In the rows, 128 means zero.
Each path below is one point turned by a fixed rotation once a step. After each direction that follows a path, write how fast that rotation turns it, in degrees a step (0 if it stays still).
Each turn is a multiple of 5 degrees from 10 to 175, or 0.
Each row of a path follows its step; steps can be skipped.
Rotation 1:
step 0: [134 131 125 128 122 130 126 124 130 117 131 127 133 132 127 132 122 133
 136 123 123 118 125 117 126 127 122 128 139 124 130 127 129]
step 1: [128 139 137 132 125 120 122 133 129 127 133 130 123 132 136 124 131 128
 133 123 135 129 132 128 124 122 135 128 126 122 130 118 135]
step 2: [127 129 130 123 125 126 130 131 128 132 131 117 126 140 119 126 137 133
 129 138 128 119 124 119 121 121 124 123 127 129 127 128 124]
step 3: [143 124 137 130 124 127 134 126 122 132 130 128 136 127 131 134 127 130
 127 130 132 121 130 130 122 133 137 134 121 123 122 122 130]
step 4: [131 124 122 127 127 118 129 128 135 129 128 130 123 142 128 128 123 132
 128 129 127 132 129 122 123 132 123 139 134 134 116 126 127]
step 5: [134 124 127 128 126 128 123 135 129 134 132 130 123 123 130 131 129 128
 128 121 113 123 130 127 116 128 122 132 123 119 135 123 135]
step 6: [125 135 130 130 132 125 127 127 127 120 134 130 119 131 121 130 113 132
 130 133 126 121 124 116 126 127 135 124 126 128 124 124 131]
step 7: [123 131 144 127 121 125 134 132 134 128 126 124 134 125 128 121 128 133
 126 129 125 131 128 131 122 123 119 130 123 123 124 116 132]
step 8: [133 132 131 135 130 131 129 127 131 134 129 124 127 131 116 126 126 135
 129 137 133 122 139 124 122 136 126 130 136 121 127 133 127]
step 9: [135 130 128 132 127 120 135 135 133 124 133 130 125 126 122 135 135 131
 122 126 128 141 127 133 118 131 135 133 121 129 126 127 129]
step 10: [122 123 126 121 132 126 135 125 126 132 129 136 118 132 126 130 124 128
 127 140 123 123 134 129 119 131 118 132 121 133 128 131 127]
Speeds:
[130 129 128 131 128 130 127 129 129 129 129 128 125 131 128 124 123 126
 128 128 130 129 127 131 129 129 133 128 128 129 128 127 128] => 145
Rotation 2:
step 0: [134 125 125 121 133 134 127 127 120 128 122 118 127 126 139 131 132 134
 125 126 136 129 129 131 132 123 141 131 118 126 122 125 126]
step 1: [125 125 135 122 124 138 129 129 130 136 125 115 125 125 133 134 130 134
 128 122 130 121 133 134 123 128 134 130 121 131 138 131 122]
step 2: [131 130 122 128 133 137 141 131 127 129 125 115 131 131 130 136 132 124
 132 125 129 118 131 135 130 125 133 132 120 133 125 127 136]
step 3: [131 121 133 123 123 128 135 126 126 138 135 120 123 125 136 126 128 119
 132 127 133 119 130 127 128 119 139 134 122 132 128 123 130]
step 4: [128 129 127 125 124 127 136 138 129 130 138 116 126 124 135 133 131 126
 137 131 131 129 129 134 126 128 125 137 116 126 129 135 130]
step 5: [132 119 126 120 126 130 134 125 122 130 126 128 124 127 135 126 132 130
 134 137 129 119 129 137 131 126 126 135 113 127 121 123 128]
step 6: [135 129 130 123 125 129 120 123 128 136 130 118 128 126 130 125 132 135
 139 125 131 120 133 129 123 119 123 134 117 128 129 133 128]
step 7: [135 123 120 131 131 143 126 133 127 128 126 119 123 128 124 125 127 124
 136 134 131 118 129 135 134 126 126 136 121 128 130 134 125]
step 8: [133 115 117 126 121 132 123 126 125 133 133 122 130 119 131 129 129 128
 132 128 130 120 137 125 132 121 132 131 125 136 122 131 131]
step 9: [136 124 130 136 121 137 125 126 124 133 130 113 124 121 132 127 127 128
 135 129 130 139 131 134 130 130 134 132 120 129 124 133 129]
step 10: [129 120 122 125 122 140 137 123 127 135 123 128 131 117 133 126 133 126
 137 130 128 126 132 137 127 136 128 127 123 133 128 132 127]
Speeds:
[131 125 127 127 130 131 122 127 128 125 127 127 130 128 128 130 127 131
 126 129 128 127 128 125 130 129 129 131 130 126 128 131 126] => 45
[131 129 129 130 129 131 128 130 127 126 126 127 125 130 127 127 126 127
 127 130 128 131 125 131 129 127 130 129 127 125 125 124 130] => 160
Rotation 3:
step 0: [113 130 129 123 126 135 133 136 122 134 131 125 131 133 128 123 130 129
 117 136 124 127 130 138 136 128 131 131 131 126 136 127 128]
step 1: [127 136 132 118 122 135 128 115 125 131 131 121 117 131 125 126 126 129
 128 122 127 128 124 137 134 125 122 126 126 126 133 123 121]
step 2: [134 132 129 128 126 132 126 137 123 123 129 131 116 120 115 130 125 124
 117 128 133 124 125 130 139 127 131 129 132 131 130 125 120]
step 3: [123 131 128 127 118 129 126 127 125 132 139 129 126 124 124 124 122 122
 115 127 135 123 128 131 118 127 123 132 138 130 135 123 136]
step 4: [114 140 137 125 127 129 123 129 127 131 136 128 135 129 125 122 123 132
 124 126 133 132 128 132 139 122 135 127 125 134 130 123 127]
step 5: [133 141 135 124 127 130 125 125 130 126 123 115 121 127 123 116 126 132
 123 120 134 119 129 126 132 124 126 127 128 121 134 130 129]
step 6: [133 130 136 127 124 130 129 133 134 132 124 131 121 120 128 128 129 128
 114 134 144 133 131 124 133 122 125 127 133 132 126 121 125]
step 7: [122 137 132 131 133 125 123 122 134 130 140 120 125 125 129 128 127 122
 128 134 139 121 137 128 124 130 129 134 135 136 132 123 130]
step 8: [117 140 131 130 126 129 128 134 129 139 120 116 131 131 133 124 132 121
 121 129 130 127 130 128 135 121 137 129 124 131 129 130 129]
step 9: [134 134 132 117 125 132 133 129 134 131 129 118 120 135 133 118 139 128
 128 129 132 127 134 131 134 131 120 125 130 125 134 122 124]
step 10: [135 130 129 132 121 133 127 124 130 135 127 122 116 124 122 138 134 127
 126 135 131 129 131 128 137 123 132 129 132 141 130 122 122]
Speeds:
[127 128 131 131 132 127 127 126 130 128 125 126 128 128 132 127 128 128
 127 130 131 128 133 128 128 128 127 128 129 126 125 130 128] => 35
[126 129 131 131 126 128 131 130 125 125 130 128 130 130 131 124 129 126
 129 126 126 129 129 128 127 127 128 126 128 132 129 130 129] => 85
Rotation 4:
step 0: [133 129 126 124 123 126 136 129 116 115 133 124 134 133 128 118 127 123
 127 126 134 134 132 127 120 128 132 123 134 133 128 126 123]
step 1: [121 121 125 136 119 125 128 128 126 122 125 136 125 128 127 130 130 131
 124 121 132 133 132 129 121 130 134 134 122 133 117 121 134]
step 2: [131 139 124 124 125 123 126 130 126 126 132 122 122 140 133 122 128 124
 127 137 129 129 127 133 119 131 128 138 124 137 124 126 132]
step 3: [134 128 125 132 126 126 141 131 123 128 126 133 126 132 131 119 122 118
 123 121 142 125 127 128 123 126 135 127 125 124 122 126 126]
step 4: [119 134 124 126 121 129 123 127 126 129 126 134 127 134 124 124 122 130
 122 128 129 131 139 130 129 126 132 144 130 125 117 128 128]
step 5: [130 124 136 125 121 123 128 128 126 128 128 130 126 137 134 111 127 124
 125 136 133 133 121 134 123 126 128 134 130 134 129 135 124]
step 6: [130 133 129 134 127 129 132 131 123 129 130 140 127 122 126 125 127 118
 116 120 132 134 130 139 130 123 124 129 123 130 119 127 127]
step 7: [122 127 121 119 127 122 120 128 120 125 130 129 130 128 129 120 121 122
 131 132 125 135 125 132 134 126 130 144 123 126 127 123 126]
step 8: [129 123 133 127 133 125 135 124 130 138 131 131 135 134 130 118 128 123
 126 120 130 141 124 132 120 126 132 132 124 131 129 133 133]
step 9: [123 133 120 136 129 130 133 131 129 127 124 128 129 128 124 125 128 122
 129 118 127 131 131 137 133 119 121 142 131 137 129 124 124]
step 10: [127 125 129 120 123 134 126 129 123 134 125 130 127 132 119 121 118 119
 135 132 127 137 117 122 127 128 129 133 125 136 129 122 126]
Speeds:
[126 129 130 127 129 125 126 131 129 129 130 127 128 127 127 125 129 126
 129 134 126 128 128 122 128 127 128 129 128 129 128 127 130] => 135
[128 124 130 129 129 126 131 126 129 129 129 128 128 125 124 129 131 126
 125 127 127 124 130 128 126 126 129 130 127 128 126 127 127] => 140
[131 129 128 129 127 126 126 129 132 128 126 130 127 128 129 128 130 129
 125 124 128 131 130 124 131 126 128 127 127 128 128 127 130] => 145
Rotation 5:
step 0: [126 130 127 131 127 141 138 133 124 130 125 127 132 135 122 122 131 125
 129 131 137 127 136 133 127 141 123 130 128 134 124 119 125]
step 1: [120 128 132 131 131 136 131 133 134 125 139 120 113 126 121 130 132 132
 137 134 125 124 128 125 122 135 129 126 125 129 133 127 122]
step 2: [126 121 137 129 127 127 124 125 123 125 134 126 112 128 130 137 120 125
 127 128 122 133 131 123 137 122 121 136 128 122 125 121 122]
step 3: [129 138 136 126 122 128 133 127 126 130 125 132 120 137 130 130 129 120
 109 129 123 123 132 129 134 126 126 130 136 132 125 135 130]
step 4: [134 134 127 136 133 132 130 122 136 126 127 119 126 119 129 117 136 127
 114 127 133 126 131 128 129 131 124 124 126 122 133 134 135]
step 5: [128 126 121 129 127 134 131 123 122 122 133 127 136 120 130 126 132 122
 124 125 124 124 126 123 121 119 121 122 125 122 139 117 118]
step 6: [135 120 121 120 123 133 130 136 120 124 124 125 128 130 126 128 126 124
 122 126 128 126 124 124 134 138 131 127 127 138 128 122 114]
step 7: [118 129 127 124 124 126 134 144 135 133 128 117 119 125 128 125 118 127
 128 131 134 132 127 129 128 134 125 128 129 131 135 136 124]
step 8: [124 127 132 129 130 115 125 124 127 122 128 125 123 131 117 134 120 127
 124 133 128 137 134 119 119 127 122 131 122 119 136 131 130]
step 9: [133 132 128 132 120 129 124 118 122 122 124 132 130 124 132 137 121 131
 118 137 120 125 129 124 130 123 124 130 126 142 130 132 133]
step 10: [130 129 123 122 124 132 134 122 130 131 124 116 133 119 127 119 133 132
 121 134 131 131 137 130 133 119 131 126 131 135 119 132 130]
Speeds:
[133 129 127 126 128 130 129 126 129 130 127 127 130 128 128 123 130 127
 131 129 128 126 129 127 129 126 128 128 127 130 132 124 129] => 65
[128 128 127 129 130 126 132 130 128 127 128 123 127 129 130 128 129 133
 128 127 129 124 130 131 128 129 129 127 129 129 128 130 129] => 115
Rotation 6:
step 0: [128 132 123 127 126 130 138 124 122 125 114 130 123 130 123 123 127 125
 130 131 127 118 138 130 124 126 136 138 128 135 126 126 129]
step 1: [129 127 119 126 130 126 124 124 122 122 118 132 125 125 134 137 121 131
 133 127 137 123 127 127 123 124 129 137 138 127 128 122 126]
step 2: [137 127 123 131 128 128 139 118 123 129 128 120 120 133 130 133 129 132
 131 137 133 127 124 130 135 119 129 135 133 129 128 122 126]
step 3: [130 131 128 131 124 135 128 121 126 129 126 128 125 143 132 125 124 132
 136 123 137 133 127 130 127 121 127 136 129 126 126 132 115]
step 4: [128 134 131 129 125 125 125 113 129 125 132 129 119 131 139 131 132 122
 133 131 138 127 128 127 131 125 128 126 124 126 117 134 129]
step 5: [134 133 128 136 126 133 121 125 122 135 131 129 124 126 139 116 124 125
 129 138 128 126 126 135 127 131 124 128 125 125 121 128 120]
step 6: [119 128 133 129 132 127 126 127 122 132 134 128 132 137 137 124 121 130
 134 140 130 119 137 129 131 133 133 130 128 123 125 137 130]
step 7: [125 135 131 135 128 131 125 124 129 138 119 125 130 129 131 135 122 123
 126 132 133 114 137 132 128 135 124 126 122 126 131 125 129]
step 8: [124 134 129 123 134 133 130 126 122 135 132 131 131 131 127 132 123 122
 127 133 134 122 120 130 125 137 129 136 133 118 132 119 134]
step 9: [123 133 128 124 135 136 130 124 122 128 121 125 121 138 116 127 130 119
 125 136 128 125 135 134 128 126 133 131 128 127 130 122 129]
step 10: [123 130 119 122 132 139 114 124 124 122 122 130 126 131 128 139 127 128
 123 128 130 125 128 127 124 123 129 132 132 120 128 126 124]
Speeds:
[126 127 130 125 126 128 128 128 125 127 132 131 130 128 130 130 130 129
 130 129 128 128 127 123 130 128 130 129 130 126 128 128 131] => 160
[126 127 128 128 128 129 130 130 127 129 127 128 129 134 126 124 127 129
 128 129 125 131 130 129 132 128 131 131 128 128 127 130 127] => 115
[126 130 125 124 127 127 131 132 129 130 125 130 127 129 128 128 128 127
 128 130 130 125 128 128 129 131 128 127 130 130 131 126 128] => 45
Rotation 7:
step 0: [119 128 124 125 125 122 130 133 140 131 121 128 127 125 120 123 121 131
 130 126 111 124 125 118 132 126 126 123 127 122 131 126 125]
step 1: [124 126 124 124 131 131 130 134 138 120 125 128 127 119 120 117 130 122
 124 119 120 122 134 117 126 127 130 122 123 125 133 125 124]
step 2: [135 131 124 120 130 130 125 134 131 123 130 129 122 117 121 121 131 120
 124 120 123 129 132 127 131 140 129 131 117 124 129 133 121]
step 3: [133 126 127 123 124 126 122 130 132 135 131 126 122 125 116 131 126 128
 132 124 120 132 127 125 141 142 130 131 122 117 133 131 125]
step 4: [121 120 129 127 126 129 129 121 137 132 124 125 127 131 120 126 125 131
 133 122 125 126 131 125 137 131 129 125 123 113 142 127 126]
step 5: [125 126 129 125 130 128 128 127 132 128 121 129 130 125 120 115 136 126
 126 122 135 125 135 132 129 128 127 126 120 118 142 121 119]
step 6: [137 131 133 122 127 121 129 132 126 131 134 126 132 122 114 119 138 124
 129 122 138 128 129 131 130 134 130 131 123 122 131 124 119]
step 7: [138 126 132 128 128 123 132 125 126 137 138 119 136 124 121 129 129 130
 140 119 127 130 128 130 136 134 129 131 131 120 131 131 120]
step 8: [131 122 131 127 135 128 129 120 126 129 127 120 132 131 130 128 130 130
 141 124 124 127 126 129 137 124 125 130 134 121 144 123 117]
step 9: [125 131 130 122 136 122 130 126 129 121 128 127 131 134 122 121 138 125
 132 130 128 125 122 134 130 120 121 131 134 124 140 123 117]
step 10: [128 135 129 125 129 122 126 132 128 124 134 126 140 129 113 121 140 126
 132 122 124 130 126 133 127 122 123 131 137 125 121 127 121]
Speeds:
[128 126 128 130 127 130 125 130 129 128 127 125 125 126 126 126 125 126
 123 128 127 127 128 126 130 126 127 130 127 127 127 131 130] => 25
Rotation 8:
step 0: [130 129 117 125 128 124 120 133 126 132 136 128 124 126 117 133 120 127
 130 133 128 127 125 137 138 118 130 127 137 128 129 123 126]
step 1: [128 130 118 130 131 137 117 122 133 135 134 128 127 125 133 132 128 122
 129 136 131 128 125 130 128 115 128 137 125 135 128 122 126]
step 2: [117 120 120 125 133 137 125 129 129 127 125 119 124 135 131 127 131 125
 126 134 125 126 127 124 138 121 123 135 125 133 121 132 128]
step 3: [120 124 126 134 130 120 124 125 117 126 132 124 127 129 136 130 138 125
 131 131 131 130 132 129 135 128 114 130 128 130 118 129 135]
step 4: [123 137 127 131 133 122 128 128 119 123 131 124 125 127 133 133 133 133
 115 120 129 131 134 130 123 119 127 123 121 134 120 133 130]
step 5: [133 129 115 124 133 120 141 134 128 121 130 129 123 135 132 132 127 126
 127 122 132 132 131 127 120 119 125 122 132 130 130 135 131]
step 6: [131 134 126 116 130 127 130 130 124 133 131 138 123 136 127 126 132 130
 132 132 133 125 131 141 125 122 127 118 134 136 131 129 131]
step 7: [137 127 123 119 119 132 122 128 132 127 134 130 119 137 131 127 121 134
 124 128 130 133 124 141 131 125 129 132 123 138 129 125 129]
step 8: [134 115 130 128 124 137 126 135 127 130 129 128 126 127 142 129 127 125
 132 132 125 127 125 130 137 118 129 128 121 137 135 129 135]
step 9: [118 123 130 132 133 135 130 130 119 129 139 128 128 126 132 134 125 134
 132 129 129 129 128 133 146 130 132 132 130 132 128 135 133]
step 10: [120 124 126 136 134 131 127 124 117 131 136 122 130 129 132 133 124 124
 127 120 130 144 131 133 128 124 130 127 126 125 129 122 134]
Speeds:
[124 127 130 128 131 129 127 128 128 127 128 128 130 128 129 129 128 129
 126 124 130 127 127 126 131 129 123 129 126 129 133 126 128] => 55
